Each path is a new rotation, seen through one point. The rows after it are directions, each followed by how far the rotation turns it, in degrees each step (0 if it stays put).
Each turn is a multiple of 5 degrees from 10 to 175, or 0.
Each row of a path follows its step; steps can be skipped.

step 0: -0.8	-20.3	-13.6	-18.3	-6.6	1.3	-12.0	11.3	8.7	18.7	6.1	9.6	-35.5	11.3	-13.7	16.9	-23.2	22.0	0.9	-0.5	-2.3	-18.9	41.2	-19.6	3.2	-6.7	10.7	8.8	-2.9	-1.8	10.6	-5.3	7.2	38.3	-9.8
step 1: -1.9	-10.6	-39.1	-24.5	-15.4	5.8	-8.2	5.9	20.1	12.8	-18.8	7.7	-12.6	7.1	-6.7	-0.9	-2.7	-5.1	10.3	-11.8	-30.7	17.8	2.8	-3.6	-7.1	-15.2	13.0	-9.9	-21.9	-0.6	-11.4	-12.5	43.2	1.5	24.2
step 2: -8.7	-24.7	-1.8	-28.0	-9.3	-23.7	-18.7	-17.3	14.5	1.7	20.5	5.8	-14.0	20.3	5.7	-2.4	-13.1	-7.4	11.4	26.9	12.9	9.3	-8.7	-15.0	-10.7	-18.7	26.0	31.0	-4.0	-3.3	-13.5	-3.6	16.1	-26.6	5.5
step 3: 22.9	-8.8	-1.0	-16.5	32.6	-29.4	7.3	7.4	17.0	14.1	5.7	8.0	2.8	-2.8	-2.8	7.8	2.4	6.2	-11.0	28.4	-11.2	1.5	5.6	-30.4	3.4	-5.6	23.0	15.4	23.7	1.1	-0.7	-8.3	20.0	32.5	25.7
step 4: -18.2	-3.4	7.0	-15.8	-2.1	-8.5	19.6	5.7	-16.2	-2.5	-13.6	12.3	19.2	11.8	-22.3	6.6	20.4	33.2	7.1	3.7	-18.1	20.7	2.4	-14.9	-8.0	-11.1	11.3	21.5	-24.6	18.0	-8.1	12.9	25.3	4.2	31.0
step 5: -16.8	-2.4	12.2	3.0	-19.6	-15.6	-5.4	-7.4	-4.5	-24.7	1.4	-14.9	10.1	-25.9	8.1	-6.8	-5.7	1.2	42.4	39.2	0.1	32.9	11.2	-14.9	-14.4	-5.2	5.3	17.9	7.7	-15.2	-9.3	-4.1	9.1	4.2	21.9
step 6: 8.1	-6.3	16.6	-11.3	16.4	1.0	7.3	13.0	-1.4	-27.6	20.1	-5.4	-8.2	-32.9	-30.5	-2.2	1.2	-8.5	6.1	13.1	6.4	-19.2	6.9	-47.4	-22.3	1.3	-14.4	4.5	10.7	19.3	-1.9	5.5	8.6	3.7	23.1
step 7: 1.6	-8.9	12.1	-25.8	-18.9	-2.7	1.7	10.6	-5.6	-27.0	2.5	11.7	6.7	-21.9	-12.6	13.4	5.1	35.5	3.6	-1.3	-7.2	-7.2	4.7	-10.6	15.8	-33.4	-22.4	-19.3	-17.7	-21.2	14.2	23.9	6.3	15.3	20.2
step 8: -28.8	-1.9	7.6	-2.4	-28.3	3.1	-21.9	-4.5	5.6	-11.0	-2.7	-1.0	-9.8	-23.9	-13.0	-3.3	-24.1	7.8	-1.1	27.1	0.4	-9.9	39.8	-6.7	1.5	1.2	-18.6	-4.0	-34.6	-7.8	-19.9	-22.4	13.7	10.4	-2.3
step 9: -1.0	-14.4	-11.3	-29.6	0.2	5.9	-7.0	-14.9	-6.0	-5.8	22.9	-11.9	-8.4	-15.4	-11.0	-17.6	-13.6	-24.1	13.8	-14.7	0.7	-26.0	18.2	-23.8	6.8	-15.7	12.8	-31.9	-5.9	-1.4	6.3	-29.3	21.6	-1.9	22.8
step 10: 2.0	1.5	-11.5	-23.0	-10.6	-7.1	0.2	-14.8	19.2	-19.0	40.1	11.8	-17.8	12.0	13.1	-9.0	-18.5	24.8	-27.7	5.2	-18.1	-20.3	-19.0	-10.4	14.3	-26.8	4.9	1.6	-24.6	-3.2	-10.3	5.1	11.5	5.0	16.3
-0.7	10.8	0.3	-3.0	-0.4	-7.8	6.8	-6.4	2.6	7.6	3.9	-5.7	8.4	16.5	0.6	-0.6	-1.0	0.6	-6.5	3.4	1.5	-1.0	-0.7	-0.7	5.8	0.9	9.2	-1.3	3.5	-1.2	-9.5	-5.4	2.5	-3.9	9.9 -> 45
-1.6	-0.8	2.4	3.9	-0.4	1.2	-4.0	-10.3	1.7	-0.3	-13.0	-0.1	6.5	-2.8	2.1	-1.2	-1.5	-12.6	9.0	2.0	13.9	-1.1	-4.6	-5.4	-0.7	-1.1	0.0	4.5	-8.2	-6.7	-8.6	-5.2	5.6	-2.9	-5.0 -> 110
-9.5	-7.1	6.7	8.9	3.2	-11.4	-5.7	7.0	0.1	8.4	5.5	-9.0	-4.7	-0.3	-2.8	-6.2	-4.1	-1.5	1.3	12.2	3.5	3.8	2.4	8.5	-0.4	-4.0	-5.9	-0.7	1.5	-2.0	1.8	-5.0	-0.2	-7.8	-2.3 -> 120
-5.1	-0.6	-10.7	3.6	8.4	2.4	5.2	7.9	-4.2	0.9	1.8	-6.1	7.1	8.8	10.7	3.2	0.9	-1.9	-0.6	0.4	-2.3	-8.7	2.7	-3.9	-5.1	-10.7	-11.6	5.7	-5.5	-5.1	0.0	3.7	1.8	6.4	0.3 -> 110

step 0: 0.2	-12.2	-15.3	9.0	0.6	-9.3	-1.2	-15.4	-2.0	-10.3	22.7	-15.6	18.7	27.7	9.5	2.0	18.9	11.7	-3.4	4.6	-4.8	-20.0	42.3	18.8	4.3	-0.9	16.7	-26.8	8.1	6.9	-14.8	40.2	-3.6	-8.4	-18.7
step 1: -1.2	13.2	-3.5	19.8	19.4	12.5	6.5	-31.2	-16.3	-13.5	20.8	0.6	-7.5	4.9	3.5	-0.7	24.4	2.0	10.2	13.9	12.0	-24.5	-1.5	0.2	-3.8	8.5	14.6	-0.9	21.5	-12.4	-10.1	33.3	-9.1	33.2	-32.4
step 2: 15.4	17.4	-1.9	19.9	-4.1	21.2	1.1	-21.5	12.9	15.1	13.8	-0.1	4.5	-3.3	-11.0	-24.2	28.2	23.4	45.3	15.8	13.0	-20.4	-2.8	-2.4	0.7	11.1	-21.6	-2.2	16.5	6.3	-17.8	3.3	-20.9	3.9	-2.7
step 3: 4.2	4.4	9.7	13.2	-0.7	6.0	-29.6	-5.2	13.9	-15.7	5.3	-42.7	20.1	-7.1	3.8	8.3	0.6	12.1	28.3	7.9	15.2	-6.0	9.8	0.3	-28.8	15.8	-27.9	1.5	18.2	-2.4	-22.0	19.6	-17.0	-20.7	1.2
step 4: 2.7	11.2	-7.5	-18.0	-7.7	-9.2	4.0	-3.1	21.6	-26.5	36.4	-18.1	2.6	-6.7	13.1	15.4	7.6	-0.9	8.7	17.7	1.8	-20.3	28.6	12.4	-18.1	13.2	-3.2	-20.8	-11.4	-32.4	-9.8	16.3	-23.5	-11.2	-9.8
step 5: 12.5	9.4	-20.3	2.5	13.1	-8.9	-7.5	10.6	-0.7	-3.7	34.1	-13.1	-14.0	10.1	18.4	5.6	23.2	29.4	-15.8	9.6	-7.3	-43.5	-2.3	7.4	5.7	3.5	12.2	-14.8	8.7	2.0	-22.2	23.8	-24.8	13.0	-1.9
step 6: 16.8	41.3	10.5	6.5	14.4	7.0	-9.9	-7.0	-5.4	3.8	24.4	12.0	0.2	13.8	15.4	-14.5	3.8	9.0	10.7	9.5	-3.7	7.7	-13.5	4.6	5.3	20.2	-7.8	1.4	20.2	0.9	-22.2	39.9	-33.9	22.6	-7.9
step 7: 10.7	12.1	0.4	-8.5	0.2	-7.7	-15.2	-10.1	-2.9	32.3	18.0	-14.9	-5.3	-16.9	3.6	-23.9	11.9	19.9	32.8	14.7	1.1	0.7	-4.1	-3.7	-24.3	30.8	-17.5	26.2	6.3	-20.3	-6.1	16.4	-23.3	-18.1	-5.3
step 8: -4.8	11.6	-10.1	5.1	-20.1	-16.6	-31.1	8.6	29.6	-17.7	22.2	-0.2	-1.6	-17.8	-2.5	15.9	-4.6	42.5	4.3	6.4	5.6	1.2	-1.0	-5.3	-33.5	11.2	-11.9	9.8	-8.7	-14.0	-15.6	14.4	-19.3	-19.2	-0.9
step 9: 12.4	5.9	-15.6	-3.0	1.7	-27.9	7.8	10.0	14.1	-23.7	18.6	-6.3	0.4	10.5	4.4	7.3	-12.2	11.6	-2.1	5.7	-12.3	-10.3	0.6	24.0	-11.0	-6.2	19.8	7.2	-6.5	-29.7	-19.5	22.5	-47.3	-5.6	27.7
step 10: 2.2	12.4	9.3	-12.8	29.4	-6.2	0.2	4.9	-2.7	4.7	28.9	2.9	-21.2	18.1	8.1	1.5	-11.3	19.1	-4.3	21.9	-38.9	-22.6	-39.5	2.0	-6.3	12.3	9.8	-7.8	8.3	-17.7	-9.1	21.9	-14.6	2.5	9.7
0.1	2.6	2.3	-0.7	6.0	-2.3	2.8	1.2	-5.6	-5.6	-4.8	-2.1	4.6	3.9	3.0	3.9	-9.4	19.2	-6.3	-5.3	5.0	0.2	1.0	-5.1	-4.1	5.4	-5.3	-3.2	7.6	-1.7	-6.7	-2.0	12.4	3.8	-3.3 -> 145
3.9	3.1	2.7	-2.7	-1.9	1.1	-6.2	1.4	11.1	-5.4	-13.8	-4.7	-0.1	0.6	-5.8	9.8	-3.7	1.4	0.2	9.0	5.3	-5.3	-0.9	8.4	4.3	-3.8	-0.3	0.4	-0.3	-12.0	-3.2	-7.9	-1.2	-10.0	3.2 -> 70
-7.0	9.6	6.5	0.1	-1.0	4.9	-0.5	-1.3	10.0	-10.8	4.2	15.5	-2.1	0.8	-0.6	8.1	-0.4	-2.4	1.4	6.4	-4.2	10.5	-2.3	-5.5	-1.0	-0.4	-6.9	-8.2	-2.3	0.7	1.2	0.7	0.7	3.6	-7.5 -> 160
-11.6	2.1	-7.4	2.8	0.9	2.2	3.4	-12.4	5.6	6.4	-6.9	-6.4	-0.2	-6.3	-0.8	4.9	1.8	-3.7	1.0	-5.7	2.1	1.7	7.8	1.4	4.8	-2.1	2.3	-12.0	15.2	3.4	2.9	-2.4	-0.1	2.4	-2.0 -> 10
5.2	1.0	-1.0	0.2	9.8	9.3	6.3	3.0	4.4	-1.6	-3.7	-0.3	-3.8	6.4	1.7	-3.5	1.3	1.7	10.7	-4.1	-1.9	0.6	-14.0	-0.8	5.6	-5.4	0.1	-1.3	5.1	0.0	-5.2	-3.7	-5.1	13.3	11.3 -> 90
